Small tables with named rows and columns. After each table, cells are looked up by row and column.

podobad:
,pok,lon,sadim,mon,mezit
zadev,-5433,-704,7169,3267,-4837
kamigos,-7712,7243,2933,-9952,-3645
pil,-4101,7083,6207,-3022,-8313

What is the lon of kamigos in podobad?
7243
What is the mon of zadev in podobad?
3267
What is the sadim of kamigos in podobad?
2933
What is the lon of pil in podobad?
7083
What is the mezit of zadev in podobad?
-4837
What is the lon of zadev in podobad?
-704
What is the pok of pil in podobad?
-4101
What is the sadim of pil in podobad?
6207
What is the mezit of kamigos in podobad?
-3645

ligili =
|  | zas | fuvaret | sirav | loni | dak | nusude | bab |
|---|---|---|---|---|---|---|---|
| nug | 0.9 | 0.6 | 0.8 | 0.4 | 0.5 | 0.2 | 0.9 |
| bukalal | 0.5 | 0.9 | 0.7 | 0.3 | 0.5 | 0.6 | 0.5 |
| lon | 0.6 | 0.8 | 0.8 | 0.2 | 0.3 | 0.5 | 0.6 |

What is the bab of lon in ligili? 0.6
What is the sirav of bukalal in ligili? 0.7
What is the fuvaret of nug in ligili? 0.6
What is the zas of lon in ligili? 0.6
What is the fuvaret of lon in ligili? 0.8
What is the fuvaret of bukalal in ligili? 0.9
What is the bab of bukalal in ligili? 0.5
What is the dak of bukalal in ligili? 0.5
What is the dak of lon in ligili? 0.3
What is the nusude of lon in ligili? 0.5
What is the sirav of lon in ligili? 0.8
What is the loni of lon in ligili? 0.2

Table kavof
|  | mugik | bon | zalov | gidavet | duli | padogog | muko |
|---|---|---|---|---|---|---|---|
| zipaf | 0.3 | 0.4 | 0.4 | 0.3 | 0.3 | 0.4 | 0.3 |
| nes | 0.3 | 0.6 | 0.3 | 0.5 | 0.4 | 0.4 | 0.6 |
| rigap | 0.3 | 0.2 | 0.3 | 0.2 | 0.3 | 0.3 | 0.2 |
| tib | 0.2 | 0.3 | 0.3 | 0.2 | 0.6 | 0.4 | 0.0 |
| robupib | 0.3 | 0.3 | 0.3 | 0.3 | 0.5 | 0.3 | 0.8 |
| sofan | 0.3 | 0.4 | 0.4 | 0.4 | 0.4 | 0.4 | 0.0 |
| kobima | 0.5 | 0.3 | 0.4 | 0.3 | 0.2 | 0.3 | 0.8 |
| loraro | 0.4 | 0.4 | 0.5 | 0.3 | 0.1 | 0.4 | 0.0 |
| nininif | 0.2 | 0.5 | 0.2 | 0.3 | 0.3 | 0.3 | 0.1 |
| vore | 0.3 | 0.4 | 0.5 | 0.2 | 0.2 | 0.4 | 0.4 |
| nam | 0.4 | 0.2 | 0.5 | 0.4 | 0.4 | 0.4 | 0.3 |
| vemapom | 0.3 | 0.4 | 0.5 | 0.2 | 0.4 | 0.4 | 0.3 |
| rar | 0.3 | 0.3 | 0.3 | 0.3 | 0.3 | 0.3 | 0.1 |
| saf | 0.3 | 0.3 | 0.4 | 0.3 | 0.2 | 0.3 | 0.9 |

duli of nininif is 0.3
zalov of nam is 0.5
gidavet of rar is 0.3
gidavet of nes is 0.5
mugik of saf is 0.3
duli of nes is 0.4
zalov of robupib is 0.3
Row with the largest duli: tib

zazo:
,fus,liziki,rok,gan,sok,dul,zuk,poselet,kekeler
lilu,79,171,72,230,200,47,136,53,124
zelon,70,158,157,241,200,11,138,126,153
taf,79,171,63,227,207,44,136,61,124
ros,69,183,82,219,200,44,135,50,125
seper,98,171,137,205,140,11,153,134,83
mib,92,171,139,196,147,1,138,117,76
vefamod,70,157,164,233,200,5,139,131,140

gan of zelon = 241
gan of seper = 205
zuk of mib = 138
poselet of seper = 134
dul of zelon = 11
fus of mib = 92
dul of mib = 1
poselet of ros = 50
poselet of taf = 61
dul of taf = 44
sok of lilu = 200
poselet of lilu = 53
kekeler of ros = 125
poselet of vefamod = 131
fus of lilu = 79
liziki of lilu = 171
Which row has the largest kekeler? zelon

butun:
|  | tep | dafefop | lan | bupe | zum | dop |
|---|---|---|---|---|---|---|
| des | 58.6 | 34.4 | 56.1 | 24.9 | 92.0 | 40.3 |
| bolal | 58.6 | 14.4 | 56.1 | 24.9 | 31.8 | 54.2 |
| nurozos | 23.2 | 37.5 | 31.3 | 9.7 | 2.5 | 38.5 |

What is the lan of nurozos in butun?
31.3
What is the zum of bolal in butun?
31.8
What is the lan of bolal in butun?
56.1
What is the bupe of bolal in butun?
24.9
What is the zum of nurozos in butun?
2.5
What is the tep of nurozos in butun?
23.2
What is the tep of des in butun?
58.6
What is the dafefop of nurozos in butun?
37.5
What is the zum of des in butun?
92.0
What is the tep of bolal in butun?
58.6
What is the dop of bolal in butun?
54.2
What is the dafefop of des in butun?
34.4
What is the dafefop of bolal in butun?
14.4
What is the dop of nurozos in butun?
38.5
What is the bupe of des in butun?
24.9
Which row has the largest zum? des

zin:
|  | nep | lagupud | ses | keb | rineli | temupov | fop | tapesi | zal | fup |
|---|---|---|---|---|---|---|---|---|---|---|
| zalaza | 0.938 | 0.581 | 0.734 | 0.318 | 0.530 | 0.286 | 0.511 | 0.794 | 0.448 | 0.586 |
| toruro | 0.671 | 0.669 | 0.738 | 0.468 | 0.450 | 0.643 | 0.522 | 0.714 | 0.665 | 0.604 |
| fos | 0.500 | 0.466 | 0.711 | 0.911 | 0.430 | 0.088 | 0.400 | 0.647 | 0.593 | 0.451 |
| dol | 0.606 | 0.622 | 0.368 | 0.345 | 0.645 | 0.719 | 0.427 | 0.404 | 0.343 | 0.449 |
| sifered | 0.444 | 0.703 | 0.628 | 0.649 | 0.431 | 0.884 | 0.602 | 0.538 | 0.796 | 0.648 |
| vor | 0.689 | 0.511 | 0.598 | 0.497 | 0.596 | 0.553 | 0.549 | 0.720 | 0.684 | 0.545 |
| vov | 0.381 | 0.463 | 0.261 | 0.757 | 0.808 | 0.783 | 0.630 | 0.375 | 0.621 | 0.443 |
| pok | 0.544 | 0.410 | 0.375 | 0.539 | 0.734 | 0.486 | 0.449 | 0.567 | 0.563 | 0.419 |
| tiko | 0.808 | 0.690 | 0.605 | 0.172 | 0.620 | 0.916 | 0.660 | 0.668 | 0.497 | 0.622 |
| defiza | 0.652 | 0.696 | 0.604 | 0.570 | 0.668 | 0.785 | 0.834 | 0.508 | 0.415 | 0.680 |
| zevo | 0.541 | 0.742 | 0.818 | 0.777 | 0.350 | 0.540 | 0.592 | 0.611 | 0.637 | 0.667 |
| nadodob | 0.546 | 0.537 | 0.625 | 0.484 | 0.600 | 0.608 | 0.567 | 0.660 | 0.704 | 0.642 |

zal of defiza = 0.415
zal of fos = 0.593
keb of dol = 0.345
tapesi of toruro = 0.714
fop of vov = 0.630
keb of fos = 0.911
ses of vov = 0.261
lagupud of zalaza = 0.581
keb of zevo = 0.777
nep of nadodob = 0.546
ses of sifered = 0.628

